Each named turn below is shown by a few rows before and after it. Which turns, in which order, take the first row of each later pair to the second? The first pair is answered.
turn N:
[ -4  -7 -18   1  15   6  -2   3  21 -12  20   5  22  -2  15   1 -28  16
   3  11  12  -8  -4   5 -17   3 -12  -1 -20  13   3   5 -20   1 -16   2
   7  17  20   3  12 -18  13  12  -7  27  -1] |-> [ -4  -9 -18   3  12   9   1   4  27 -23  19   8  16   1  23   2 -19  21
   2  14  13  -7   6   8  -6  -7 -10   7 -19  18   6   2 -20   1 -15   6
   1  13  13   3  16 -11  12  12 -18  24   3]
[-14  11  -7  15 -12  15  -1  13  11   2 -17   1   9  -2  -1 -11   6 -18
  -2  10  12 -11 -30  -5  -3  14  16  13 -18   4   3  -5   8 -18  26 -15
  -1  -2   1   1 -12  -4  19  22  11  15  14] |-> [ -7   4  -5  14 -20   9  -3  16  23 -15 -16   6   0  -6  13  -7  34  -2
  -4   7   9  -1 -12   6  15 -13  13  24 -14  11   8  -9  -1  -8  24  -4
  -1  -9 -16   2 -15  10  16  19  -7   4  14]
[  0  -3 -10   5  21  10   7  -7   0  -9 -13   7   4   7   3   0   6  -4
  10 -16 -11  14  10  -8   2 -12  -6   0   2  -2  17   9   7   7   9  12
  -2  10   0  14  -1  -4   1  -9 -14  -1   3] |-> [ -3  -5 -11   9  22   9  11  -6  -3  -1 -15   4   3   6   0  -1  -3  -7
  12 -19 -11   8  -2 -12  -5  -4  -4  -6   2  -6  14  13   8   5   7  10
  -2  11   9  13  -2  -8  -1  -8  -8   2  -1]
turn R:
[ 10   1   3   7  12  -8  -5   7  -4   8   1 -14  -5  -3   7  -6 -11  13
   5  -3 -13  -3   4  -8 -26  15  -6   5  -6 -10  -2  15  -9   1   3   7
  -3  14  21  10  10  -9  -5 -15   5  36   4] |-> [ 17  -7   6   2   3 -22  -7   6  -2   1   5  -6 -11  -2   5   7  16   9
   6  -7 -19   8  19   2  -9   0 -21   8   6 -11   8  16 -22  14   1   5
  -2  12  -1  15  11   4   5 -17  -4  23   9]
[  3   1 -13  -2  -5   8  -1   6  11  -9  10   5 -17   1  14   5   7   9
  -4 -16  16  -8  16  -4  -5 -18   2   2   8  11 -11 -10 -13  -2 -13  22
 -14  -2 -10  -1 -19  -7 -20   4 -12 -11 -23] |-> [ -3  -3  -8  -3 -14  15   0   9  17 -11   5  13  -9   6   6   9  10   4
  -3  -2  12  -2  13  10   3 -21   2   7   5  18 -13 -17  -5  10 -14  15
  -4  -3 -24   0 -14   7  -1  19  -3 -11  -6]
[  5 -16  -8  -3  -1  -5  -3 -11 -17   5  -1  -2  15   3 -10  -7 -11  -4
   8  -1 -14  11  -5  -6   2  -2 -14 -13  -3  -9  25  -2  -6  12   9  -5
   9  -3  -5   7   7  -3   3 -15 -21   1  -4] |-> [ -5 -15  -7  -4  -5   2   0 -10 -18   6  -4   2  16   5 -15  -9 -10  -9
  10   4  -9  13  -9  -4   2   3 -11  -9  -6  -4  21  -5  -2  11   9 -12
  14   0  -9   4   4   2   8  -6 -16   4   6]
[  1  -4  -8 -18 -18 -16   7   4   1 -14 -13   3  17  -3  15  -9  16   3
   4  -1  18 -17  21  -2   7 -13  10   0  18  19   8  -9  12  10   1 -10
   1 -10  10 -13  12   0   9  -1   5   2   1] |-> [ -4  -3  -7 -13 -16  -8   8   4   3 -13 -15  -3  22   3  12 -11   5   3
   4   8  19 -16  14   0   1  -8  14   4  10  20   0 -11  19   5   1 -11
   0 -11  15 -15  10   0   9   4   9   3   4]
turn V:
[  7 -21   5 -22  -5 -26   2 -10  -7  -1   3   8  15 -10 -19   1  -5  -9
   0  19   1  16   0   4  -5  -2 -22 -10  27   2  14   2  -3  20   2  -6
  17   9 -15   4  -1   3   9  37  15   5  14] |-> [ 11 -20   3 -10 -13 -15  -1  -8   8 -22  -1  12  15  -7  -5  -5  13  13
  -2  19   1  36  14  12  13 -16 -11   2  17   8   9  -9 -11  12   5  10
  15  -5 -28  -6  -8  11   2  30  -7  -4  11]
[ 10  -3   5  -8  -9 -10  10   6 -10   0  14  17   2 -21   1   7   5  19
   9  -5  16   9  -5 -11 -16   5  -5  11  35  26   4  -6   0 -25 -18 -14
 -21   1  12  37  -8  14  -8  -6  -1   8   5] |-> [  7  -1   6  -4 -13  -3   9   4  -9  -6  12  21   1 -21   4   6   8  29
  11  -6  15  14  -3  -8 -11   1  -1  14  33  25   1 -12   0 -27 -18 -11
 -20  -3   6  31 -12  16 -13  -8  -5   4   6]
[  4  17   7   2  -5  -6   4  -2   6   4 -12  13  -3  -2  -2 -17  -2   3
 -18   4  18 -16  -6   0 -17   6  -5  -6 -12   9   4  -4   5   2  10   9
  24  -5  -3 -11 -10  14   2  -4   3   5  21] |-> [  7  17   7   0  -6  -5   8   1   5   5 -10  10  -6  -8  -4 -16   0   3
 -20   8  21 -17  -8  -2 -16   3 -11  -7 -10  10   7  -2   4   5  10   9
  23  -4  -3  -8  -8  13   8  -4   4   7  21]
Pairs:
(2 to 3 turns a pair)
[-20  16  -6   3   7  14   6  16  24 -17 -15   0 -19  -1   1  -8 -25   1
   0  25   8 -11  -4  -6 -11 -16 -11  -5   8  17 -10 -29  15   0 -14   5
  11   5   7  -8   7   2   2  -3   8   6   6] |-> [-21   8  -1  -2   0   9   1  10  28 -19 -12  10 -17  -2  -1   2  -6   2
   0  23   3  -2   5   8   4 -31 -19   0  15  19  -2 -31   7  14 -14   3
  12   0  -8  -1  10  10   7  -2  -1  -2  13]  R then R then R
[ -2  11 -25  -7  -9  24  -5   5   7  16  -5  -6  -1 -36  23 -32 -11 -24
   1  39  16 -21 -18  -8 -19  37   0  20 -31 -15   6  -3  19 -20  -3 -18
   5  -6  10 -15  -7 -24  -1  25   5  12  17] |-> [ 13  10 -28  -5 -10  10 -13  10  16 -11  -1   7 -19 -42  50 -33  29   0
   2  21  15 -21  16  -2   4   1  -2  24 -18  -9  15   1  -3 -16  -5   9
  -6 -19  -8 -15 -16 -21 -25   5 -28   0   4]  N then R then R
[ -3   4   3  16  15   6  13   1  -2  30  -9  -4  -1  -1 -11   9   7  -7
   0  -2 -20  11 -25  16 -15   5  14  -2   2 -18  -6   0 -10  11 -15 -17
   9   4   9  -1  -3   4  11  -2  22   1   9] |-> [  7   5   4  12  17 -11   6  -1  -8  22   1  -1  -8  -5  -4  13  21  -3
   6 -18 -22  11 -13  13 -13  -4   3  -6  14 -19   1  10 -25  12 -12  -8
   0  -4   9   4  -6  -3   2 -11  13  -5   0]  R then R
[  7  12 -10  -2  10  -2  -4   7   6   0   3   3   1   4   4   1  -9  -7
  -7  -3  14 -19   1 -16  -5   4   4   8   9   9  -9 -13  26  -6 -11  -7
   3  -2  17 -11   4  -4  -9   4   7   6   2] |-> [  0   4  -6  -6  -3   3   1   6  12   0   2   9   4   6   2   7   1 -11
  -7   4  12 -12   3  -5   2   0   2  16   9  14 -10 -23  25   4 -11 -10
  13   2   1  -6   8  10   6  10   5   1  12]  R then R then R
[ -1 -11  -1 -14 -11 -19   6  -9  -1   1   8   6   2 -15   0  11  24  -7
   7   2  -3   8  13  14  20  -9 -19   1  21  -6  19  -4  -6  13   2 -12
   0  -3 -24  16   2  16  14  -4  -4 -16  23] |-> [ -6  17 -12   3  17   1   6  -9  -7  14  -1 -13   6  -8   3 -10 -28  -7
   3   3   9 -14 -12 -22 -17  29   0  -7   1  -9  -5   6  12 -21   5  -5
  -5   5  23   1  -3 -18 -10  -7  14   6   4]  R then R
[ -2   4  15  -3   2  -2   6   5  17  -3 -18  -6   3 -20  32  -6  12  10
 -30  30   9 -14  42   9   2 -20 -10   6  26  20 -21 -19  28   0   1   6
   9   4  12 -23 -16  41  -6   4 -17   7  11] |-> [  5   8  11  -1  13  -9   1   4  11  -2 -16 -11  -2 -23  37 -12   3  13
 -27  19   7 -26  41  -3  -8 -15  -7   0  26  16 -23 -11  23  -8  -1  16
  -1   6  30 -26 -19  26 -22  -6 -22  11  -2]  R then R
[ 11  -7 -16 -17   0   0  10   4  23   4   6  -7   3  -6   2  13  -4  -7
  -4  13   4 -25  -8  -6 -24  18  -4  10  -6   5   3   5  28  -1  -5   5
  18   8   8 -19  15  -1  33  12  37   4   0] |-> [ 25 -15 -15 -23   3 -26   2  -2  17  -5  16   1 -11 -12  10  19  22   1
   6 -10   1 -22  11  -5 -10  -4 -18   5  12  -2  16  16   0  12  -6  17
   8  -1   0  -7  13  -4  19  -5  19  -9 -10]  R then R
[-10  11  17   2  -2  23  19   7  22 -28  -4  -3 -13  -4   5  -5  21   4
  -3   0  12  13  -5   6   3 -14  19   7  -2  16 -14 -16  32   4   3   9
   2  -1 -29 -17  -7  22  -8   5 -15 -11  14] |-> [  9   9  13 -14  28 -11  14   2  -2 -14  12  -9 -24 -14   8  -2  12  -4
   0 -30  12 -13  -1 -24 -21  -9   6 -17  18  -2  -2  14  16   3   4  18
 -11   3  -1  -5 -11 -12 -32 -10 -12  -4 -10]  R then V then R
[-12  10   1  22  -5  21  -8 -10   5  -5  -8  -8   7  10 -13 -11  -5  -1
   9   1  -1  21 -14   3   1  13  12  -8 -23   6  -6   0   7 -13  15  -7
   3   9  -5 -17  -5   7  11   3   2  13  -5] |-> [-10  -1   3  20  -9   8  -9 -12   7  -5  -4  -2   7  10 -12  -5  16  -3
  11  -2  -6  26  -5  13  14  -5   1  -8 -15  10   0  -4  -3   0  15  -9
   3   2 -25 -12  -4  21  16   0  -6   1   2]  R then R then R
